In the rows, zero is written as 128.
One turn moves every row onto another: examples first, then more rows asked
zupa: [146 129 132 141 139 108 136 131 140 133 100  95 116 156 111 120 119 126
 170  96 158 120 159  98 168 120 135 138 123  87 137 147 129 124 167  88
 131 147 154 138 168 133 177 124 117 180 128 150 125 123 114 123]
Sagi: [126 122 147 173 139 108 111 144 113 125 155  88 165  92  98 171 135 122
 118 121 167 128  99 123 191 108 160 102 132 131 102 105 139 154 110 118
 164 120 163 132 148 121 133 147 144 133 142 152 112 140 151 130]
pel: [131 105 136 114 102 115 122 117 127 151 136 134 142  96 152 127 126 116
 137 107 155 161 137  95 151 110 145 168 135  97 141 141  93 142  86  88
 113 157 148 157 105 117 153 104 117 132 106 146 159  94 117 163]
git: [118 120 128 124 123 134 135 128 137 148 128 110 110  67 153 151 114 154
 161 128 115 135 129 165 124 127  82 115 108 136  96 100 105 136 125 145
 150  84 127 149 120 136  58 114 122 153 141 140 147 126 141 100]
Didi: [120 128 158  99 157 116 156 143 116 159 135 114 122 136 123 111  91 119
 127 149 109 129 149 105 152 126 108 120 131 133 150 113 140  79 160 137
  81 116 112 154 128 170 137 169 118 103 128 139 123  65 140 103]
Gozi: [134 121 120  88  95 128 124 118 129 153 124 130 113 113 158 122 108 110
 141 113 155 148 116  92 120 107 124 155 141 102 150 139  84 148  71  92
  79 155 134 155 125 111 147 108 125 138 126 120 142 103 135 136]
nela: [121 128 148 180 150 115 114 127 102 122 135  97 186 100  99 174 145 125
 112 135 145 131  89 127 170  96 152 103 147 112 106  95 156 157 129 135
 165 122 152 133 135 131 133 144 136 145 127 149 116 142 139 150]
sud: [126 130 161 106 116 157 142 155 124 169 139 129 173  77 164 135 158 149
 128 105  93 139 114 125 132 106 135 114 137 121 140 132 138 145 142  98
 138  91 126 151 173 110 123 163 118 120 119 134 108 121  72  76]
defe: [104 119 128 158 132 137 157 121 139 127 105 118 144 140  99 175 141 108
 106 139 155  85 117 103 131 143 100 129 110 128 106 132 121 143 133 102
 167 139 117 114 120 140 114  98 182 138 150 136 133 124 173 155]
fupi: [116 123 141 130 151 148 174 139 122 141  96 118 151 144  82 172 141 102
 114 128 149 111 108 108 118 124  98 146 119 119 120 146 135 142 126  90
 169 123 128 118 123 147 113 114 185 133 142 135 133 122 184 149]
muvo: [116 160 135 147 118 146 125 147  83 120 134 165 122 137  82 150 141 108
 117 157 155 161 119 131 124 112 158 142 127 136 133 115 164 135  82  98
 114 145 132 150 103 164 130 149 119  93 130 150 123 148 167 106]
belu: [108 104 133 120 138 133 152 113 134 133 161 134 107  79 143 165 122 140
 147 121 127 131 125 148 100 132  89 134 100 116  86  94 112 136 104 118
 132  85 123 145  93 121  63 143 118 150 130 121 140 126 122  97]
sabo: [100 142 140 127 121 145 161 152 158  82  98 146 107 147 129 126 158 115
 130 134 112 106 154 145 131 159 122 136 124 130 146 128 151 126 167  93
 128 125 136 125 176 118 129 135 112 134 131 109 117 201 128  98]
lavut: [108  96 131 132 122 129 112 116 136 104 107 105 160 110 148 128 149 148
 113 142 104  92  80 133 123 145 114 128 174 130 125 119  97  73 104 120
 125 125 113 116 154 130 136  75 112  96 119 117 153 100 145 136]
Lumip: [105 111 140 123 121 139 143 118 115 144 156 125 102  88 140 140 112 153
 132 150 101 132 145 167 128 136  92 104 118 121  92 104 129 152  89 120
 126  84 131 142 101 116  60 106 114 133 137 150 156 124 127 107]
Laf: [128 143 145 179 125 119 104 127 113 120 143 112 163  90 103 176 146 131
 120 127 138 138  94 128 173 101 170  95 124 122  99 120 155 145 103 109
 177 119 164 136 135 138 153 141 132 139 128 150 109 148 121 146]
Rozam: [152 137 109 162 163 113 120 150  99 122 144 130  89 139  91 118 123 148
 164 130 141 117 121 144 152 119 110 113 156 104 141 104 163 121 119 129
 142 108 136 148 178 118 150 105  57 125 108 127 135 120 145 110]
mimek: [107 170 142 135 129 149 134 149  86 105 131 164 128 143  81 149 151 105
  91 149 146 146 113 121 129 112 154 122 130 113 136 129 155 154  84 111
 108 116 133 143 107 169 141 145 130  97 120 154 100 141 154 106]
buf: [118 132 162 107 113 102 120 129 156  76  88 118 133  83 164 113 122 114
 110 137 112 162 132 101 176 143 157 136 126 158 124 119 135  79 107 138
 123 121 126 124 140 125 122 177  92 120 138 146 107 147 138 143]
Sabib: [138 110 136 118 104 131 113 116 134 134 139 141 127  93 161 148 120 115
 142 103 165 153  95  83 105 119 137 156 121 110 142 153 101 130  77 104
  89 149 159 148 106 107 155 129 107 139  92 137 139 107 138 147]
vom: [131 142 161 118 139 130 156 142 121 167 142 136 120 130 136 125 107 120
 141 151  92 116 150 108 139 148 108 109  96 121 150 131 125  88 182 134
  84 107 130 133 129 161 126 171 137 113 127 119 133  72 123 108]
pufo: [112 128 144 132 131 150 158 136 143 135 106 115 139 136  92 159 145 112
 111 139 156 105 111  97 125 133 106 167 111 111  95 140 145 159 123 100
 165 143 111 109 129 130  97 115 180 130 149 142 140 128 183 133]
ped: [ 90  82 138 132 125 123 125 132 149 102  99 102 172 118 143 119 133 166
 135 133 111  95 114 117 143 135  97 123 157 126 132 146  93  80 131 116
 156 137 107 123 132 129 150  76 106 119  97 131 150 100 149 151]
nopa: [111 148 131 135 112 155 160 156 152 108  92 147 116 144 127 115 167 124
 130 139 128 109 142 148 122 132 106 154 152 142 136 123 169 139 172 102
 121 108 132 123 170 117 146 128 103 114 122 102 128 193 147  93]
patug: [113  94 141 116 164 144 148 121 117 147 152 110 107  60 146 155 114 135
 145 133 128 124 124 146 125 151  72 127 110 127 101  91 122 139 108 145
 145  85 134 142 112 122  74 147 113 123 148 148 139 120 144  99]
tef: [ 98 121 164 119 113 119 136 143 168  90 102 114 148 101 166 102 105 104
 107 143 104 146 143 104 171 158 145 126  99 172 128 142 127  94 126 112
 138 115 142 134 117 127 106 153 116 112 130 157 103 161 161 155]
Goter: [109 105 169 129 128 105 126 127 153  81  97 108 128  97 174 124 100 110
 126 135 125 134 130  85 152 164 138 118 115 164 112 124 139  94 108 139
 135 115 139 117  95 128 126 189 114 135 138 143  96 147 147 135]
vel: [120 184 137 132 136 134 142 135 105 114 141 166 116 157  89 156 153 105
 100 169 145 160 128 127 125 119 140 123 115 121 132 126 156 147  90  81
 105 138 131 141  98 159 124 151 135 105 119 138 122 123 154 117]
fuv: [110  87 152 153 132 111 121 132 152 111 121 115 153 119 148 126 127 147
 127 133 100  86  84 105 131 133 124 133 164 138 125 128 123  57 132 120
 126 127 111 128 144 149 150  72 114 127  88 113 138  85 129 126]
dapu: [105 100 155 118 107 112 124 146 155  89 106 103 146  78 155 104 111  98
 116 122 125 143 105  94 136 163 149 131 142 158 124 122 157  87 112 134
 120 128 145 138 114 135 125 184  96 111 130 145 105 160 157 142]
kude: [145 151 130 162 175 117 116 141 105 111 136 130  85 133 101 112 127 137
 163 127 141 115 120 137 148 127 120 131 154  78 140  98 158 144 129 139
 112 109 148 150 164 120 134  88  63 133 105 147 141 130 141 116]
beb: [132 137 166 122 121 164 134 141 120 148 130 151 165 109 179 129 149 172
 133 125 101 130 117 112 112 109 142 106 133 135 142 116 128 142 117  83
 137  99 131 144 159  98 144 138 116 120 111 114 107 117  57  85]
nukif: [143 135 133 108  98 163 124 135 128 152 123 136 182 108 167 108 139 148
 121 109  87 133 119 125 121 100 146 104 129 139 133 127 114 156 118  85
 150 106 139 156 164 131 120 165 125 131 141 123 105 133  74  94]
gad: [140 112 150 126 153 120 142 140 129 147  86  99 129 139 107 125 107 128
 155 113 156 139 147 111 163 127 124 155 126  88 145 132 140 128 183  91
 136 144 159 130 176 130 166 134 114 183 137 150 118 160 111 124]
gem: [139 151 136  97 146 130 140 135 118 143 129 122 121 115 136 118 104 144
 127 164 109 135 155 111 163 122 108 125 106 118 143 125 119  99 160 136
  99 117 139 135 120 189 135 171 126 116 128 132 149  48 153 119]
ful: [142 146 127 163 167 129 121 124 107 107 144 136  77 139 108 142 141 160
 170 136 130 121 130 155 145 118 106 115 141 114 125 108 152 138 123 128
 121 116 149 138 168 118 137  83  60 131 101 121 156 137 132 111]
muzom: [138 118 136 127 145 124 138 140 141 154 107  93 129 151 108 115 132 119
 146 114 169 125 146 119 169 133 118 151 121  86 132 146 127 123 177 109
 138 140 139 118 192 132 176 137 127 174 131 159 111 135 108 101]
Kugen: [114 124 142 133 130 150 176 162 143  90  91 146 101 131 111 115 164 113
 129 118 127 112 146 137 129 147 107 143 147 145 140 127 149 142 154  97
 118  96 147 128 173 126 128 105 102 129 129 109 121 199 142  91]
Lanev: [ 97  93 146 137 128 147 125 141 131 135 106 113 157 110 166 116 132 146
 137 127 119  89  75 106 113 131 111 138 176 144 136 130 130  92 121 138
 135 131 103 127 154 134 147  60 112  99  94 119 142 101 141 132]
Kif: [127 144 154 116 110 154 116 125 118 148 140 146 175 108 166 121 144 159
 133  98  86 124 134 152 137  95 145 103 148 120 132 133 123 149 110  95
 142  94 144 144 157  95 140 161  98 115 118 146 129 131  66 122]
vuzag: [109 145 134  97 142 144 167 134 123 137 151 132 122 142 134  88 114 111
 133 161  89 126 172 135 154 122 100 110 108 126 147 146 124 100 149 125
  83 116 131 140 117 174 124 170 128 130 113 134 143  81 146 114]
Meva: [128 106 128  95 118 140 127 122 130 157 131 129 133  95 161 129 119 126
 131  96 179 157 105  80 108 105 124 178 139 108 127 146 108 161  88  82
  91 143 140 148 106 128 138 127 105 134 105 150 134 101 131 117]

defe turns into zupa
Gozi turns into nukif
belu turns into vom
Now find these:
nela turns into kude
tef turns into ped
sud turns into patug
pufo turns into muzom

